Where one turn sends some rows of the set: a few examples, then the rows asked:
bigi:  0.143  2.593  0.499  1.686  2.207  0.530  1.023  0.454  1.107 -0.748  0.334  1.713  2.572 -2.619 -0.536  1.387 -1.929  0.657 -1.975  0.267  0.341  0.749 -0.219  0.581  1.629 -0.111  1.605 -1.152  1.671  0.737  2.511 -1.332 -1.180 -1.169  1.073
nadot:  1.163  4.641 -0.906  0.544  1.477  2.195  1.213  1.749  0.041 -1.109 -0.999  1.705 -2.132  1.207  0.268 -1.274  0.184  0.229  0.650  1.935  1.329 -0.040  1.046  1.143  0.079  0.204 -0.148  0.434  1.071 -0.615 -1.716 -1.620 -1.770  0.221 -0.236
lufu: -0.151  0.048 -0.604  0.463  0.931  0.588 -0.810  2.100  0.693  1.197 -0.281  1.420 -0.180  0.230 -0.685 -0.076  1.051 -2.422 -1.207 -2.174  1.833 -0.430  0.460  0.347  1.818  0.548 -0.233  1.449  1.875  3.332 -4.246  0.041  0.600 -1.412  1.259
biru: -1.751 -0.463  1.416 -0.850 -0.238  0.377  0.892  2.312 -2.615 -0.307 -0.229  0.840 -1.480 -1.020  1.927  2.061 -1.711  1.356 -0.607 -0.839  0.654  1.905  0.837  1.371 -0.919  1.020  2.282 -0.242  0.038  3.215  0.458  0.186 -1.505  1.002  2.043
Sagit:  0.885 -0.810 -2.689  0.659 -0.912  1.994 -0.422  0.418 -2.073  0.244 -0.478  1.771  3.912 -0.775  0.149  1.511  2.243  0.659 -1.259 -0.016 -1.496  0.214  1.244  2.308 -0.929 -0.622 -0.338  1.755  2.045 -0.399 -2.254  1.519  0.759 -0.542  2.026
zetiz: -1.792 -0.439  0.673 -0.395 -0.689  1.766 -1.471  2.379 -1.847  2.235  0.564 -0.160 -1.583 -1.081  2.398  1.337 -1.786  0.686 -0.910  0.373 -0.158  1.220  0.600  1.178 -1.091 -1.987  0.436 -2.707 -0.332  1.907  0.318 -0.637 -1.945 -0.304  3.107
Mog:  0.332  2.021 -0.483  1.663 -0.295  0.548  1.453  0.143  1.237  2.160  1.717  1.170  1.455 -3.065 -1.389  1.300 -0.565 -0.679 -1.213  1.161  0.957  1.737 -1.251  1.861  2.385 -0.077 -0.952 -1.627  0.844  1.035  2.106 -0.324 -1.611 -0.846  1.361
tuda: -0.210  3.893 -0.945  0.713  3.289  0.533  1.445  0.491  0.104  0.037  0.441 -0.183 -0.355 -0.648 -3.964 -0.068  0.484  0.108 -0.750  2.407  1.378 -0.708 -0.800  1.942  0.634 -0.510  0.641 -1.554  3.039  2.503 -1.523  0.891 -1.502  0.531  1.200
Fisov: -1.563  0.517 -1.105  1.630  0.418  0.952 -0.262 -0.942 -2.431 -0.749 -0.121 -0.765 -1.761 -0.894  0.177  2.220  1.959  1.173 -0.382 -3.136 -0.166 -0.999  1.304 -0.042 -2.555 -2.034  0.262 -1.056 -0.545  0.029 -0.440 -1.036 -1.006 -0.197  0.686
Tabe:  0.306  0.280 -0.919  0.303  0.696  0.370  0.523  1.167  1.089  1.573 -1.808  1.395  0.522  2.137  3.806 -0.829 -1.120 -0.980  1.106  0.687 -1.284 -2.738  0.811 -0.969 -1.790  2.056 -0.628 -0.544  2.036  2.429  0.064 -0.818 -0.207 -0.322  1.662
dof:  0.385 -1.940 -0.883  2.617  0.321  1.524  0.720  1.015 -2.482 -0.513  0.062  1.162  2.406 -0.764 -0.780  1.194  0.220  0.846 -0.979 -0.047 -2.177  0.357  0.008  1.847 -0.471  0.760  0.157  3.828  1.083  1.708 -2.809  1.519  0.061 -0.288  2.327
sef:  0.422 -0.339 -1.231  1.296  3.369  0.974  1.171  1.515 -4.671  0.981 -0.096  2.439  2.607  1.404  1.447  0.820  1.441  0.029 -1.435  0.244 -1.156  0.198 -0.901  1.807  0.917  1.784 -0.322 -0.709  3.138  1.624  1.979 -0.614 -0.934 -0.406  1.287
ruge: -0.845 -1.253 -0.966  1.899  3.952  0.616  0.992  1.083 -4.655  1.573  0.320  1.773  2.512  1.240  0.135  0.576  0.717 -0.443 -0.869  0.943 -1.879 -0.391 -0.428  1.337 -0.409  1.111 -0.935 -0.057  2.268  2.952  2.371 -0.384 -2.278 -0.589  1.730
Tafe: -0.272  0.873 -0.195  2.218 -0.244 -0.110  0.081 -0.464 -2.504 -1.057 -0.994 -0.021 -2.556 -0.466  0.507  2.130  1.963 -0.362  0.099 -3.436  0.485 -0.574  0.190  1.086 -1.145 -0.409  0.532 -0.970 -1.616  0.800  0.115 -0.507  0.037  0.032 -0.150
Latik: -1.503 -0.940 -0.553  1.091  2.729  2.339 -1.060  2.416  1.933  1.763 -0.552  0.922  1.739  0.988 -1.434  0.774 -1.984 -0.360 -1.642 -1.348  0.407 -1.561  0.801 -1.424 -1.363 -1.642  0.052  1.175  2.186  2.701 -2.538 -0.867  0.474 -1.158  1.756
savu: -0.723  0.629 -0.299 -1.104 -2.523  1.619  0.144  2.998 -2.000  2.210  0.187  1.506 -1.307 -1.484  3.729  1.797 -0.088 -0.389 -0.591 -1.383  0.651  1.940  0.613  2.131 -0.499 -0.157  0.204 -1.767  1.339  0.894  0.285 -0.049 -0.306  0.522  1.819
Deses: -0.049  1.412 -0.256  2.918 -0.691  1.792  0.434  0.812 -2.340 -0.105 -0.480  0.318 -2.676  0.079  0.766  2.411  0.820  0.085  0.113 -3.472 -0.308 -1.349 -0.712  0.893 -1.321 -1.048 -0.380 -0.672  0.126 -0.685 -0.195 -1.026 -0.046 -0.226  0.585
Kob:  0.749 -0.407 -0.610  0.632  0.892  1.003 -0.471  1.781  2.064  3.406 -1.616  1.449  0.480  1.486 -1.686  1.130 -0.356 -2.767 -0.255 -0.426  1.150 -1.300 -0.383  1.278 -1.620 -1.427 -1.410  1.484  1.166  3.248 -0.986  0.352  1.219 -1.174  1.133
vir:  0.913 -0.879 -1.474  1.599  0.213  0.842 -2.295  0.114 -2.597 -0.127 -1.216  0.609  1.835  0.181 -0.285  0.982  1.179 -0.787 -0.503  1.209 -1.882 -0.694  1.082  3.247 -0.349 -1.640 -0.462  3.307  0.687  1.278 -1.295  1.160 -0.564 -1.777  2.161
zuru:  0.417 -0.973 -2.023  1.003  2.144  1.588  0.989  0.532 -4.164  3.129  0.709  1.491  2.096  1.718  0.454  1.448  1.374 -0.242 -0.730  1.728 -1.348  0.018 -1.057  2.589  0.239 -0.035 -1.898 -1.440  2.500  0.995  2.218 -0.768 -2.573 -0.946  2.358
poras: -0.477  4.067 -1.319  0.326  1.841  0.955  0.791  1.711 -0.448 -0.914 -0.041  0.565 -1.172 -0.487 -0.073 -2.483  1.561 -0.565  0.957  1.638  1.529  1.271  2.260  0.496 -0.056  1.227 -0.709 -0.114 -0.216  1.236 -2.808 -1.085 -1.664  0.676 -0.325
gan: -1.831  0.414 -0.944  2.676  0.099  1.249  0.481  0.173 -2.038  0.508 -0.267 -0.007 -1.294 -1.371  0.380  2.179  1.320  0.378  0.600 -3.686 -0.639 -0.853  0.577 -0.147 -3.725 -1.029 -1.114 -0.587 -0.508  0.832  0.395 -0.367 -0.018  0.532  0.521
gib: -0.471 -1.133 -1.750  0.572  3.325  1.146  0.626  0.554 -4.270  1.706  0.748  1.874  3.591  1.035  0.894  0.658  1.830  0.748 -1.756  0.547 -1.209  0.585 -0.003  1.248  0.567  0.390 -0.977 -2.554  2.409  1.238  1.346 -0.731 -1.491 -0.689  1.998
loza:  0.661 -0.378 -1.219 -0.933 -0.208 -0.272  0.610 -0.102  0.995  1.569 -0.528  0.430 -1.124  2.367  2.672 -0.328  0.234 -1.435  1.390  1.124 -1.009 -2.760  0.567  0.349 -0.375  2.193 -0.359  0.210  1.461  2.573 -0.651 -0.743 -2.856 -0.848  1.959
Danub:  0.237 -1.245 -1.047 -0.136  0.609  1.055  0.342  0.300  1.948  2.199 -0.040  0.034  0.167  2.363  2.652 -0.399 -1.173  0.543  0.684  1.916 -1.094 -2.576  0.489 -1.027 -1.286  1.073 -0.847 -1.822  0.692  1.812 -0.992 -1.068 -2.186 -0.459  2.604
Ruko: -1.131  2.947 -1.654 -0.210  2.517  2.001  2.086  0.808  0.439 -0.175  0.433  0.468  0.137 -0.262 -1.149 -1.660  0.697  1.531  0.770  2.159  1.215  1.240  2.660 -0.232 -2.445  0.092 -0.516 -0.400 -0.316  0.999 -2.053 -0.947 -2.309  1.410  0.424
Gimi:  0.127  4.841 -1.280  1.216  2.851  0.888  1.813  1.444 -0.166  0.339 -0.487  0.735  0.282 -1.352 -2.843 -0.408  0.343 -0.815 -0.438  1.513  1.260 -0.528 -0.957  1.539  0.487  0.184 -0.090 -1.199  4.137  1.986 -1.600  1.098  0.718  0.810  1.159
Zeki:  1.672 -1.053 -0.497  2.551  1.734  1.577 -1.353  1.240 -2.268 -1.028 -2.237  1.644  3.484  0.599  0.258  1.024 -0.338  0.831 -1.093  0.698 -1.837 -0.156  0.129  1.719 -0.738 -0.985  0.672  1.390  0.199  0.420 -0.770  1.033  1.724 -1.023  1.762
valiz: -1.176  3.317 -0.986  1.709  2.506  3.117  1.874  2.664  0.546  1.017 -0.046  0.657 -0.625  0.047 -1.108 -1.566 -1.247  0.973  1.418  2.117 -0.145  0.030  1.133 -0.480 -3.018 -0.262 -1.896  0.643  0.631  0.583 -1.053 -1.313 -1.240  0.956  0.700
bap: -0.160  2.832 -1.369 -0.091  0.364  0.571  1.496 -0.418  1.580  1.232  0.698  1.681  3.583 -2.819 -0.877  1.585  0.071 -0.357 -1.130  0.346  0.771  1.066  0.804  1.141  0.051 -0.457 -0.186 -1.331  2.330  0.485  3.452 -0.649 -1.193 -0.775  0.547
fubus: -0.081  4.817 -1.578  0.699  2.630  1.548  1.473  0.691  0.500  1.381  0.226  0.353 -0.066 -0.740 -3.405  0.182  0.181 -0.104 -0.678  2.531  0.890 -1.438 -0.452  1.832 -0.175 -1.448 -0.340 -1.245  4.426  1.157 -1.534  0.580 -0.929  0.265  1.623
babup: -0.478 -1.099 -0.636  0.136  1.207 -0.585  1.343  0.676  0.974  0.486 -0.252 -0.035 -0.015  1.261  2.409 -1.163 -0.789 -0.271  0.825  0.866 -1.053 -1.694  0.656 -1.405 -0.904  3.391  0.088 -0.404  0.322  3.644 -1.352 -0.472 -1.584  0.289  1.856
Leves: -0.500  4.482 -1.274  1.126  3.468  1.200  0.641  1.416  0.173  0.711 -0.061  0.237  0.842 -1.245 -3.242 -0.862  0.255  0.106 -0.874  2.013  1.191 -0.835 -0.023  0.850 -0.127 -1.214  0.055 -2.306  3.463  1.822 -1.850  0.601  0.244  0.447  1.741
mav:  0.059 -2.065 -1.015 -1.334  1.630  0.941  0.172  0.202  2.365  1.430  0.062  0.600  1.556  0.773 -2.178  1.181  0.890 -0.237 -1.756 -0.879  2.352 -0.122  0.735  0.211 -0.865 -0.672  0.581 -0.061 -0.024  2.752 -3.471  0.180 -0.250 -0.286  1.616
dusug: -0.461  4.490 -1.170  0.904  3.346  0.400  1.494  0.680  0.211  0.270 -0.734  0.100  0.594 -1.111 -3.844 -0.345  0.025 -0.803 -0.017  2.249  1.282 -0.901 -0.301  1.608 -1.001 -0.725  0.318 -0.741  3.251  2.970 -0.721  1.226 -0.087  0.844  1.079
mor:  0.473 -0.196 -1.847 -0.998 -0.189  0.329  1.123  0.786  1.048  1.325  0.313  0.948  0.348  1.689  3.784 -0.962  0.379  0.233  0.152  0.458 -0.471 -1.962  0.943 -1.156  0.028  2.719 -0.465 -1.709  2.330  1.356 -2.425 -1.184 -1.276 -0.255  1.909
Miv:  1.664 -2.444 -1.117  2.608 -0.180  2.276 -0.597  0.949 -1.554  0.855  0.226  0.515  2.086 -0.043 -0.894  1.293  0.022  1.055 -1.374  1.499 -1.801  0.262 -0.642  2.419  0.387 -1.277 -0.595  0.781 -0.501  0.183 -2.184  1.386  0.224 -0.700  3.066
soku: -1.318  0.454  0.535 -0.834 -0.129  0.926 -0.272  2.712 -1.631  1.175 -1.723  1.738  0.122 -0.692  2.936  2.063 -1.708  0.193 -0.027 -0.398  0.394  0.969  1.346  1.225 -3.240 -0.854  1.164 -1.066  0.620  2.247  2.582  0.147  0.456  0.660  1.781
risak:  1.265  3.804 -1.058  1.231  1.090  2.634  2.537  2.160  0.936  1.193 -1.124  1.533 -1.848  1.159 -1.023 -0.595 -0.752 -0.426  1.954  2.831  0.995  0.074 -0.050  1.564 -2.028  0.135 -2.120  0.434  0.089  0.285 -0.544 -0.820 -1.387  0.872 -0.002
Sak: -0.740  0.429 -0.468  2.414 -0.614  1.422  1.691 -0.375 -1.452  0.379 -0.418  0.323 -2.171 -0.172 -0.491  3.309  0.773  0.640  0.442 -2.607 -0.568 -1.216 -0.601  1.126 -3.492 -1.352 -0.665 -0.062 -0.385 -0.105  0.831 -0.537 -0.617  0.621  0.659
ravok:  1.201  0.456 -1.090 -1.342  0.783  1.912  0.234  0.961  1.788  0.911 -1.718  2.548  0.018  2.244 -0.683  2.055  0.149 -1.179 -1.673 -1.499  1.877 -1.783  0.008  1.403  0.058 -0.895  0.667  1.877  3.380  1.081 -2.456 -0.713 -0.145 -1.596  1.113
kel: -0.230 -1.195 -1.058  1.021  2.718  0.406  0.610  0.154 -4.903  1.535  1.018  1.093  1.667  1.247  0.297  0.477  2.004 -0.404 -0.881  1.295 -1.016  0.566 -0.576  2.522  1.824  1.128 -0.805 -0.754  1.729  2.512  1.482 -0.320 -3.041 -1.038  1.992
vemit: -1.698  2.915 -0.080  2.323  0.818  0.497  1.705  0.776  0.067  0.530  1.499  1.264  1.328 -3.418 -1.242  1.096 -1.688 -0.865 -1.052 -0.125 -0.521  0.454  0.073  1.146  1.230  0.460  0.275  1.457  3.163  1.738  2.313 -1.055 -2.322 -1.491  1.243
tutis: -1.032  2.640 -0.251  2.199  1.267  0.064 -0.912  0.074  0.697  1.243  0.910  0.200  1.379 -3.330 -1.279  0.217 -1.021 -1.673 -0.582  1.311  0.237  0.515  0.318  1.508  1.791 -1.448 -0.428 -0.458  0.792  2.270  2.882 -0.826 -2.496 -2.136  1.478
sut: -1.351  0.683  0.500 -1.034 -1.499  1.383 -0.260  1.726 -2.326  1.523 -0.275  0.840 -2.471 -0.335  2.201  2.161 -1.369 -0.318 -0.179  0.003 -0.415  0.204  1.209  2.437 -1.810 -1.377  1.081  1.270  1.711  2.387  1.861 -0.324 -2.880 -0.433  2.587

Sagit goes to -> vir
sef goes to -> zuru
zetiz goes to -> biru
Now find these:
risak goes to -> valiz
lufu goes to -> ravok
Leves goes to -> tuda
Danub goes to -> babup
tutis goes to -> bigi
Deses goes to -> Sak

